In the rows, zero is written as 128.
One turn moves every row onto another: examples first, then more rows asked
soso: [113 178  96  96 110 116 122 130 136 152 128 102 162 156 142 145 106 110
 147 135]
Zave: [119 169 128 115 113 118 105  98 102 133 102 141 143 109 134 129 162 119
 107  88]
popof: [ 99 162 113 134 129 105 122  94  96 107 137 126 131 149 139 162 149 102
  97 139]
Nekor: [105 165 112 138 129 103  98  93  90 112 138 104 148 136 153 133 152  76
 122 118]
buk: [ 96 188 108 116  90 107 112 151 132 153 140 120 155 118 141 161 112 112
 155 117]
vamep: [ 98 186 110 114 105 116 128 146 132 163 121 113 168 147 139 166 115  96
 151 126]
losuk: [ 92 155 135 133 129 123 104 106 114 129 101 136 169 102 132 112 136 128
 100 103]
Nirof: [100 149 125 137 140  94 122 102  97 102 153 116 146 139 167 141 133  91
 111 130]
Baso: [ 94 191 116 110 101 107 121 153 134 146 147 128 150 123 140 161 103 117
 145 135]
gufe: [117 161 140 115 117  95 125 116 104 120 102 154 171 111 137 130 122 139
  99 110]
Vop: [101 143 148 108 106 128 128 108 124 138 107 158 165 103 142 126 123 117
 111 109]
som: [103 167 154 108 107 109 131 101 112 113 117 151 155 115 148 129 133 142
  99 115]
Mufog: [119 161 132 121 106 102 113 115  99 127  96 147 178 108 140 129 130 133
 108  94]
vipo: [115 158 117 121 132 105 103  92  98 104 138 107 114 137 158 151 149  99
 111 132]
nugu: [105 141 126 134 141 101 108 110  93 101 145 108 139 125 165 138 131  93
 114 137]
Fafu: [106 179 112  97  91 113 123 158 136 156 128 116 159 147 138 154 121 114
 148 121]
pef: [111 171 116 128 138  99 110  89  95 102 139 111 126 145 147 139 147  87
 113 132]
bame: [122 181  99 105  96 114 119 146 141 160 126 125 164 138 135 148 123  97
 154 110]
nafa: [107 151 141 105  99 131 118 100 123 143 103 154 163 106 142 131 136 115
 113 100]
tiduf: [108 144 114 141 126 108  93 102  95 111 136  98 138 125 164 139 148  88
 125 112]
sir: [128 187  94 112 106 121 123 148 146 143 116 125 146 134 137 152 113 104
 128 151]
sena: [103 147 111 144 122 103 105  96  95 112 142 109 148 134 167 144 152  83
 123 103]
raku: [124 187 110  93 107 109 130 139 148 154 132 135 150 145 128 155 117 107
 143 135]
tiz: [104 190 114 107 106 114 131 141 137 161 118 119 154 152 135 167 118 100
 144 131]
Lavak: [ 97 162 140 123 137 120 116 100 120 122 104 144 157 112 127 116 133 137
  92 122]
suv: [101 157 120 138 142  97 110 100  89 104 147 110 148 134 154 129 137  82
 115 131]
vuv: [101 165 130 122 123 125 104  93 119 128  94 136 151 114 126 121 149 136
 100 108]
refo: [114 166 149 109 137 109 126 105 107 120 116 154 138 112 133 125 139 128
  92 121]
nen: [100 154 106 136 152  93 118 104  96 108 152 116 149 132 161 145 143  96
 109 136]
tolaz: [108 164  99 129 141  96 111  94 101 110 141 115 133 137 155 158 160  99
 113 130]
kivu: [105 167 143 112  91 116 114  96 113 120 105 143 158 116 150 136 153 136
 108  93]
bag: [ 88 144 118 152 132 107 119 113  85 111 145 122 162 138 152 145 130  94
 102 131]
mison: [103 153 149  95 107 130 128  96 127 137 104 158 154 108 138 132 131 122
 108 114]
susa: [103 177 118 101  98 110 126 162 134 155 134 120 165 142 141 151 114 112
 144 127]
sesad: [124 178  96 121 107 121 122 160 141 143 121 122 167 128 145 141 103  98
 132 148]
rikul: [ 96 153 102 148 112 113 103  98  87 117 130 114 150 140 147 154 158  88
 109 107]
basuz: [117 176 112 107 112 107 131 157 140 157 138 132 173 133 139 142 102 100
 146 128]
ton: [106 182 117  95  96 111 130 158 140 152 131 121 154 145 138 154 117 117
 142 130]
revo: [100 196 108 107  94 107 115 144 137 148 138 125 141 126 137 167 115 116
 146 128]
zer: [ 94 155 150 124 101 114 117 111 106 118 114 145 177 108 159 121 135 131
 107  98]
vemab: [102 154  96 142 138  97 104 102  92 116 140 107 152 127 162 149 157  94
 118 116]
pada: [110 173  94  99 108 118 121 132 137 151 128 104 166 152 146 143 102 110
 148 136]
depu: [124 170 130 109 105 101 118 104 106 123  93 151 157 116 133 138 136 141
 103 101]
perar: [110 160 114 128 125  99 115  85 104 103 141 116 123 146 158 150 155  94
 110 120]
vibem: [111 176  93  97 108 120 117 130 135 152 128 102 162 154 145 145 104 111
 148 132]
losod: [ 97 188 117 113 113 114 138 150 136 160 128 122 163 146 139 159 108 101
 141 136]
rabim: [105 151 142 130 130 114 114 121  94 129 117 144 171  99 149 113 133 113
 110  99]
Sog: [126 181  85 120  96 127 112 150 141 151 111 116 159 129 141 145 119  97
 136 134]

sena goes to Nirof
raku goes to bame
pef goes to Nekor
Now these:
vipo goes to tiduf
tiz goes to vamep
Sog goes to sesad
kivu goes to zer
rikul goes to bag
gufe goes to depu
revo goes to buk
Vop goes to mison
vemab goes to nen
vuv goes to losuk
ton goes to Fafu
rabim goes to refo

One turn moves every row onto another: examples first, then more rows asked
voni: [169 120 136 111 107 144 127 107  92 152 126 116 163 114 174 114 143 135
 118 140 108 147 140 107 121  95]
poma: [140 161 122 113 115 155 184  96 127 152 119 120 133 144 159 162 121 134
 122 155 153 127 111 128  95 100]
zuduk: [144 147 152  84 153 134 158 111  90 130 112 124 149 138 143 130 120 142
  97  97 119 163 125 126  96 100]
gode: [148 103 119 128 101 169 117 125  83 139 136 127 166 113 176 148 150 132
 116 151 140 163 132 111 114 125]
kima: [159 132 151  98 135 122 133  81  80 134 137 124 149 117 143 126 138 147
 113 118 158 115 112  94 123 129]
Mul: [159 123 145  98 111 120 125 128 107 145 126  87 165 120 144 113 142 125
 129 146 138 148 157 112  95  91]
vol: [143 147 151 134 103 133 162 122 118 133  86 120 131 154 127 160 154 151
 135 108 124 148 141 133 103  99]
rafe: [157 144 135 101 117 132 152 125  92 132  93 122 124 139 108 164 132 117
 120 114 145 115 114 131  80 148]
vegib: [124 134 146  94 158 133 138 136  99 133 116 113 142 152 124 140 115 143
 106 110 148 165 131 135  85 125]
lede: [138 137 148 133 115 151 173 108  69 115 121 128 129 130 143 157 102 122
 135 138 166 118 121 116  73  94]
gidor: [141 154 123 122 116 150 177 112 140 159 124 123 125 150 148 148 116 144
 133 153 158 128 109 125  99 109]
nimek: [157 141 128 114 112 147 152 125  85 135 106 139 119 143 122 171 137 122
 116 109 152 119 106 123  86 157]
gesok: [139 133 147 100 141 127 113  89  78 126 133 108 149 125 136 147 137 138
 109 131 179 124 122 109 114 150]
Daru: [133 150 140 139  98 157 161 122 106 128  97 125 135 157 142 188 162 150
 127 113 141 147 137 130  97 111]
Goto: [153 123 122 130  95 169 123 117  87 137 149 118 164 122 176 150 156 124
 109 147 152 163 145 102 108 129]
Nogu: [151 117 122 126 102 173 119 114  82 148 143 123 166 124 185 149 152 136
 113 150 137 150 135 105 112 123]
nalab: [134 107 125 107 115 150 110 139  90 139 123  99 173 117 155 159 146 129
 125 163 155 154 148 126  89 120]
dero: [126 132 135 109 149 162 145 138  91 139 141 137 145 150 140 158 129 159
 107 108 164 161 116 117  82 134]
zavu: [136 124 132 109 112 147 114 134  97 139 136  87 166 129 150 152 147 124
 125 159 171 151 159 117  81 122]
tus: [139 130 149 142 117 140 169 121  82 122 123 132 119 136 128 136  96 127
 146 134 167 120 118 113  80  98]
paked: [141 132 150 149 113 143 162 110  79 113 113 132 110 134 133 129  89 116
 133 132 153 136 121 124  95 109]
Zokof: [169 149 137  97 115 128 165 116  88 135  93 129 123 134 116 154 133 120
 116 105 131 114 111 123  87 131]
sefum: [148 136 155  87 143 114 127  85  80 126 125 102 153 120 132 135 135 139
 113 127 166 114 123 107 113 133]
lol: [145 153 144 140  96 149 165 110 110 129  93 131 130 152 143 170 158 146
 124 104 123 152 138 130 111 103]
roko: [141 142 138 102 142 162 166 114  80 136 138 150 152 137 161 150 134 154
  96  94 133 159 110 111  95 107]
dipal: [150 129 142 112 134 135 125  85  77 129 141 128 145 123 145 140 139 146
 108 122 171 123 112  96 125 148]
sep: [139 141 147 138 111 154 168  96  65 105 112 128 120 130 147 151  95 108
 124 136 156 133 125 126  88 103]
Rem: [168 106 132 114 102 143 131 122  92 148 125 125 166 107 168 119 147 137
 123 141 115 155 133 108 121  94]
zas: [153 108 139  94 117 125 122 133  98 143 114  95 173 108 146 128 143 129
 132 154 131 144 147 123  98  90]
led: [131 148 147 134 106 139 156 130 115 134  92 115 134 158 127 179 157 152
 139 115 142 140 142 134  92 106]
vidup: [152 119 143  96 122 128 113 127 103 152 117  87 164 123 147 119 136 132
 132 155 130 140 154 120  99  99]
Nub: [138 163 123 117 116 151 174  89 129 143 109 115 123 146 159 152 112 122
 112 155 142 141 118 139 107 110]
Kal: [174 124 138 119  97 144 136 111  96 142 139 120 160 115 170 111 148 127
 116 135 119 159 143  97 120  98]
bera: [134 115 129 113 118 155 103 132  92 152 134  93 166 132 158 154 146 133
 129 163 159 144 148 119  90 124]
desaz: [138 155 125 127 116 146 168 106 140 152 115 118 116 152 145 141 107 131
 121 154 148 140 116 137 112 119]
vukas: [172 145 131 111 107 145 165 116  85 137 106 147 121 134 126 159 140 124
 113 100 134 116 100 115  93 141]

Mul goes to Kal
vukas goes to nimek
vegib goes to zuduk
Now these:
Nogu goes to bera
tus goes to paked
nalab goes to zas
poma goes to gidor
led goes to vol
gesok goes to sefum

One turn moves every row onto another: examples first, then more rows asked
lozi: [121  89 130 146 131 152 114 130 121 112 127 155  86 145 131 111]
fepin: [139 111 127 102 129 129 133 126 170 100 149 152 143 136 124 131]
Lut: [128 108  92  95 134 115 128 129 167 127 146 146 125 130 127 111]
sisuz: [127  98 143 133 139 144 125 124 127 136 125 163  95 153 131 153]
Dup: [177 101 138 147 157  98 111 120 154 116 125 137 111 112 111 117]
fol: [128 112 140 144 139 123 118 120 120 138 141 146 103 119 122 165]
Tezos: [164 165 133 120 135 131 115 125 153 130 132 153 106 122 119  91]
ziku: [126 142  97 122 136 122 118 118 132 100 136 141 114  98 110 109]
dume: [190 106 152 119 116 116 122 128 130 102 137 144 103 141 125  98]
Mokar: [150 125 117 137 124 135 128 121 115 147 165 145  97 130 137 147]
Mag: [152 146 122 115 122 127 136 114 158 157 166 143 106 120 124 108]
bor: [130  98 134 123 126 146 121 123 160 127 138 149  82 129 122  70]
Milal: [119 129 119  95 128 131 119 120 144  95 118 150 106 123 111  88]
vog: [137  86 135 145 125 118 120 119 145 140 139 150  73 125 118 159]
vuna: [159 148 118 118 140 130 110 127 141  99 127 141  78 110 111  89]
Rugad: [188 128 150 123 120 106 124 128 131 105 139 141 120 137 120 111]
Ruv: [123  91 135 121 131 134 118 120 135 106 134 150  85 124 123 169]
sedo: [171 142 118 109 137 141 117 127 142 114 134 145  69 126 118  84]
Lon: [131 128 147 137 128 116 127 119 143 146 160 133 108 128 130 158]
mogof: [120 138 123 112 128 119 122 124 177  92 135 141 111 106 106 111]
nopoz: [168 131 129 100 125 144 113 125 162 115 135 156  75 127 126  83]
Vep: [128  87 142 140 139 136 118 128 146 116 140 148 137 128 121  90]
Lidam: [155  92 137 116 141 103 113 129 158 117 134 145  49 120 127 126]
rurus: [134 108 132 133 125 118 131 124 158 131 126 159  89 145 119 171]
guba: [168 164 116 115 141 131 119 126 142 115 131 145  87 123 115  94]
kudel: [160 129 138 117 149 104 134 132 159 143 120 164  82 158 133 133]
Runi: [184 114 137 129 155 109 128 123 166 122 115 154 116 149 123 123]
Zuf: [158  90 129 117 123 128 125 119 147 136 182 136 121 114 131 118]
bima: [145 103 160 135 135 125 128 122 131 117 117 152  89 149 119 160]
varun: [155 140 131 117 131 126  99 125 157 100 136 140  87  93 109  91]
Sav: [146 102 161 147 136 119 121 118 123 126 126 144  88 134 117 159]
zake: [179 113 152 126 121 105 116 129 134  84 132 138 111 126 114 106]
Zefas: [109 101 149 123 128 122 119 125 162  93 136 136  96 130 123 151]
zerom: [117 100 101 118 141 118 120 130 157 131 135 146 127 125 123  89]
gifo: [145 148 109  85 120 121 128 112 135 126 156 140 106 110 118 113]
vovem: [191  85 131 115 143 108 121 120 166 112 134 142  88 126 124 125]
Fime: [139 131 142 149 159  85 112 130 149 124 119 144  90 113 112 128]
Tole: [137  99  99 105 128 148 120 118 134 103 137 151  79 121 124  88]
Fel: [123  89 156 137 130 142 126 125 144 140 139 147  88 155 138 123]
bakef: [138 119 125 110 127 137 119 114 121 142 142 145  93 121 121  70]
Fidok: [121  99 140 159 134 117 118 125 147 130 116 157  92 134 111 151]
giros: [150 101 157 130 130 121 125 118 132 116 132 144  81 134 119 170]
gak: [150 142  97 112 131 140 138 116 126 143 145 157 107 139 130 102]
Sudar: [132  94  95 109 133 116 119 126 152 142 158 136 114 114 128  98]
sif: [119 128 116 124 127 130 120 128 140  82 135 147 107 125 122 160]

Milal goes to bakef
bor goes to Mag
Now these:
Tole goes to gak
Zefas goes to Fel
Sudar goes to Lut
lozi goes to Mokar
varun goes to nopoz
zake goes to dume
fol goes to Ruv
Fime goes to Lidam
sedo goes to guba
giros goes to bima
Zuf goes to fepin
Dup goes to vovem
rurus goes to Fidok

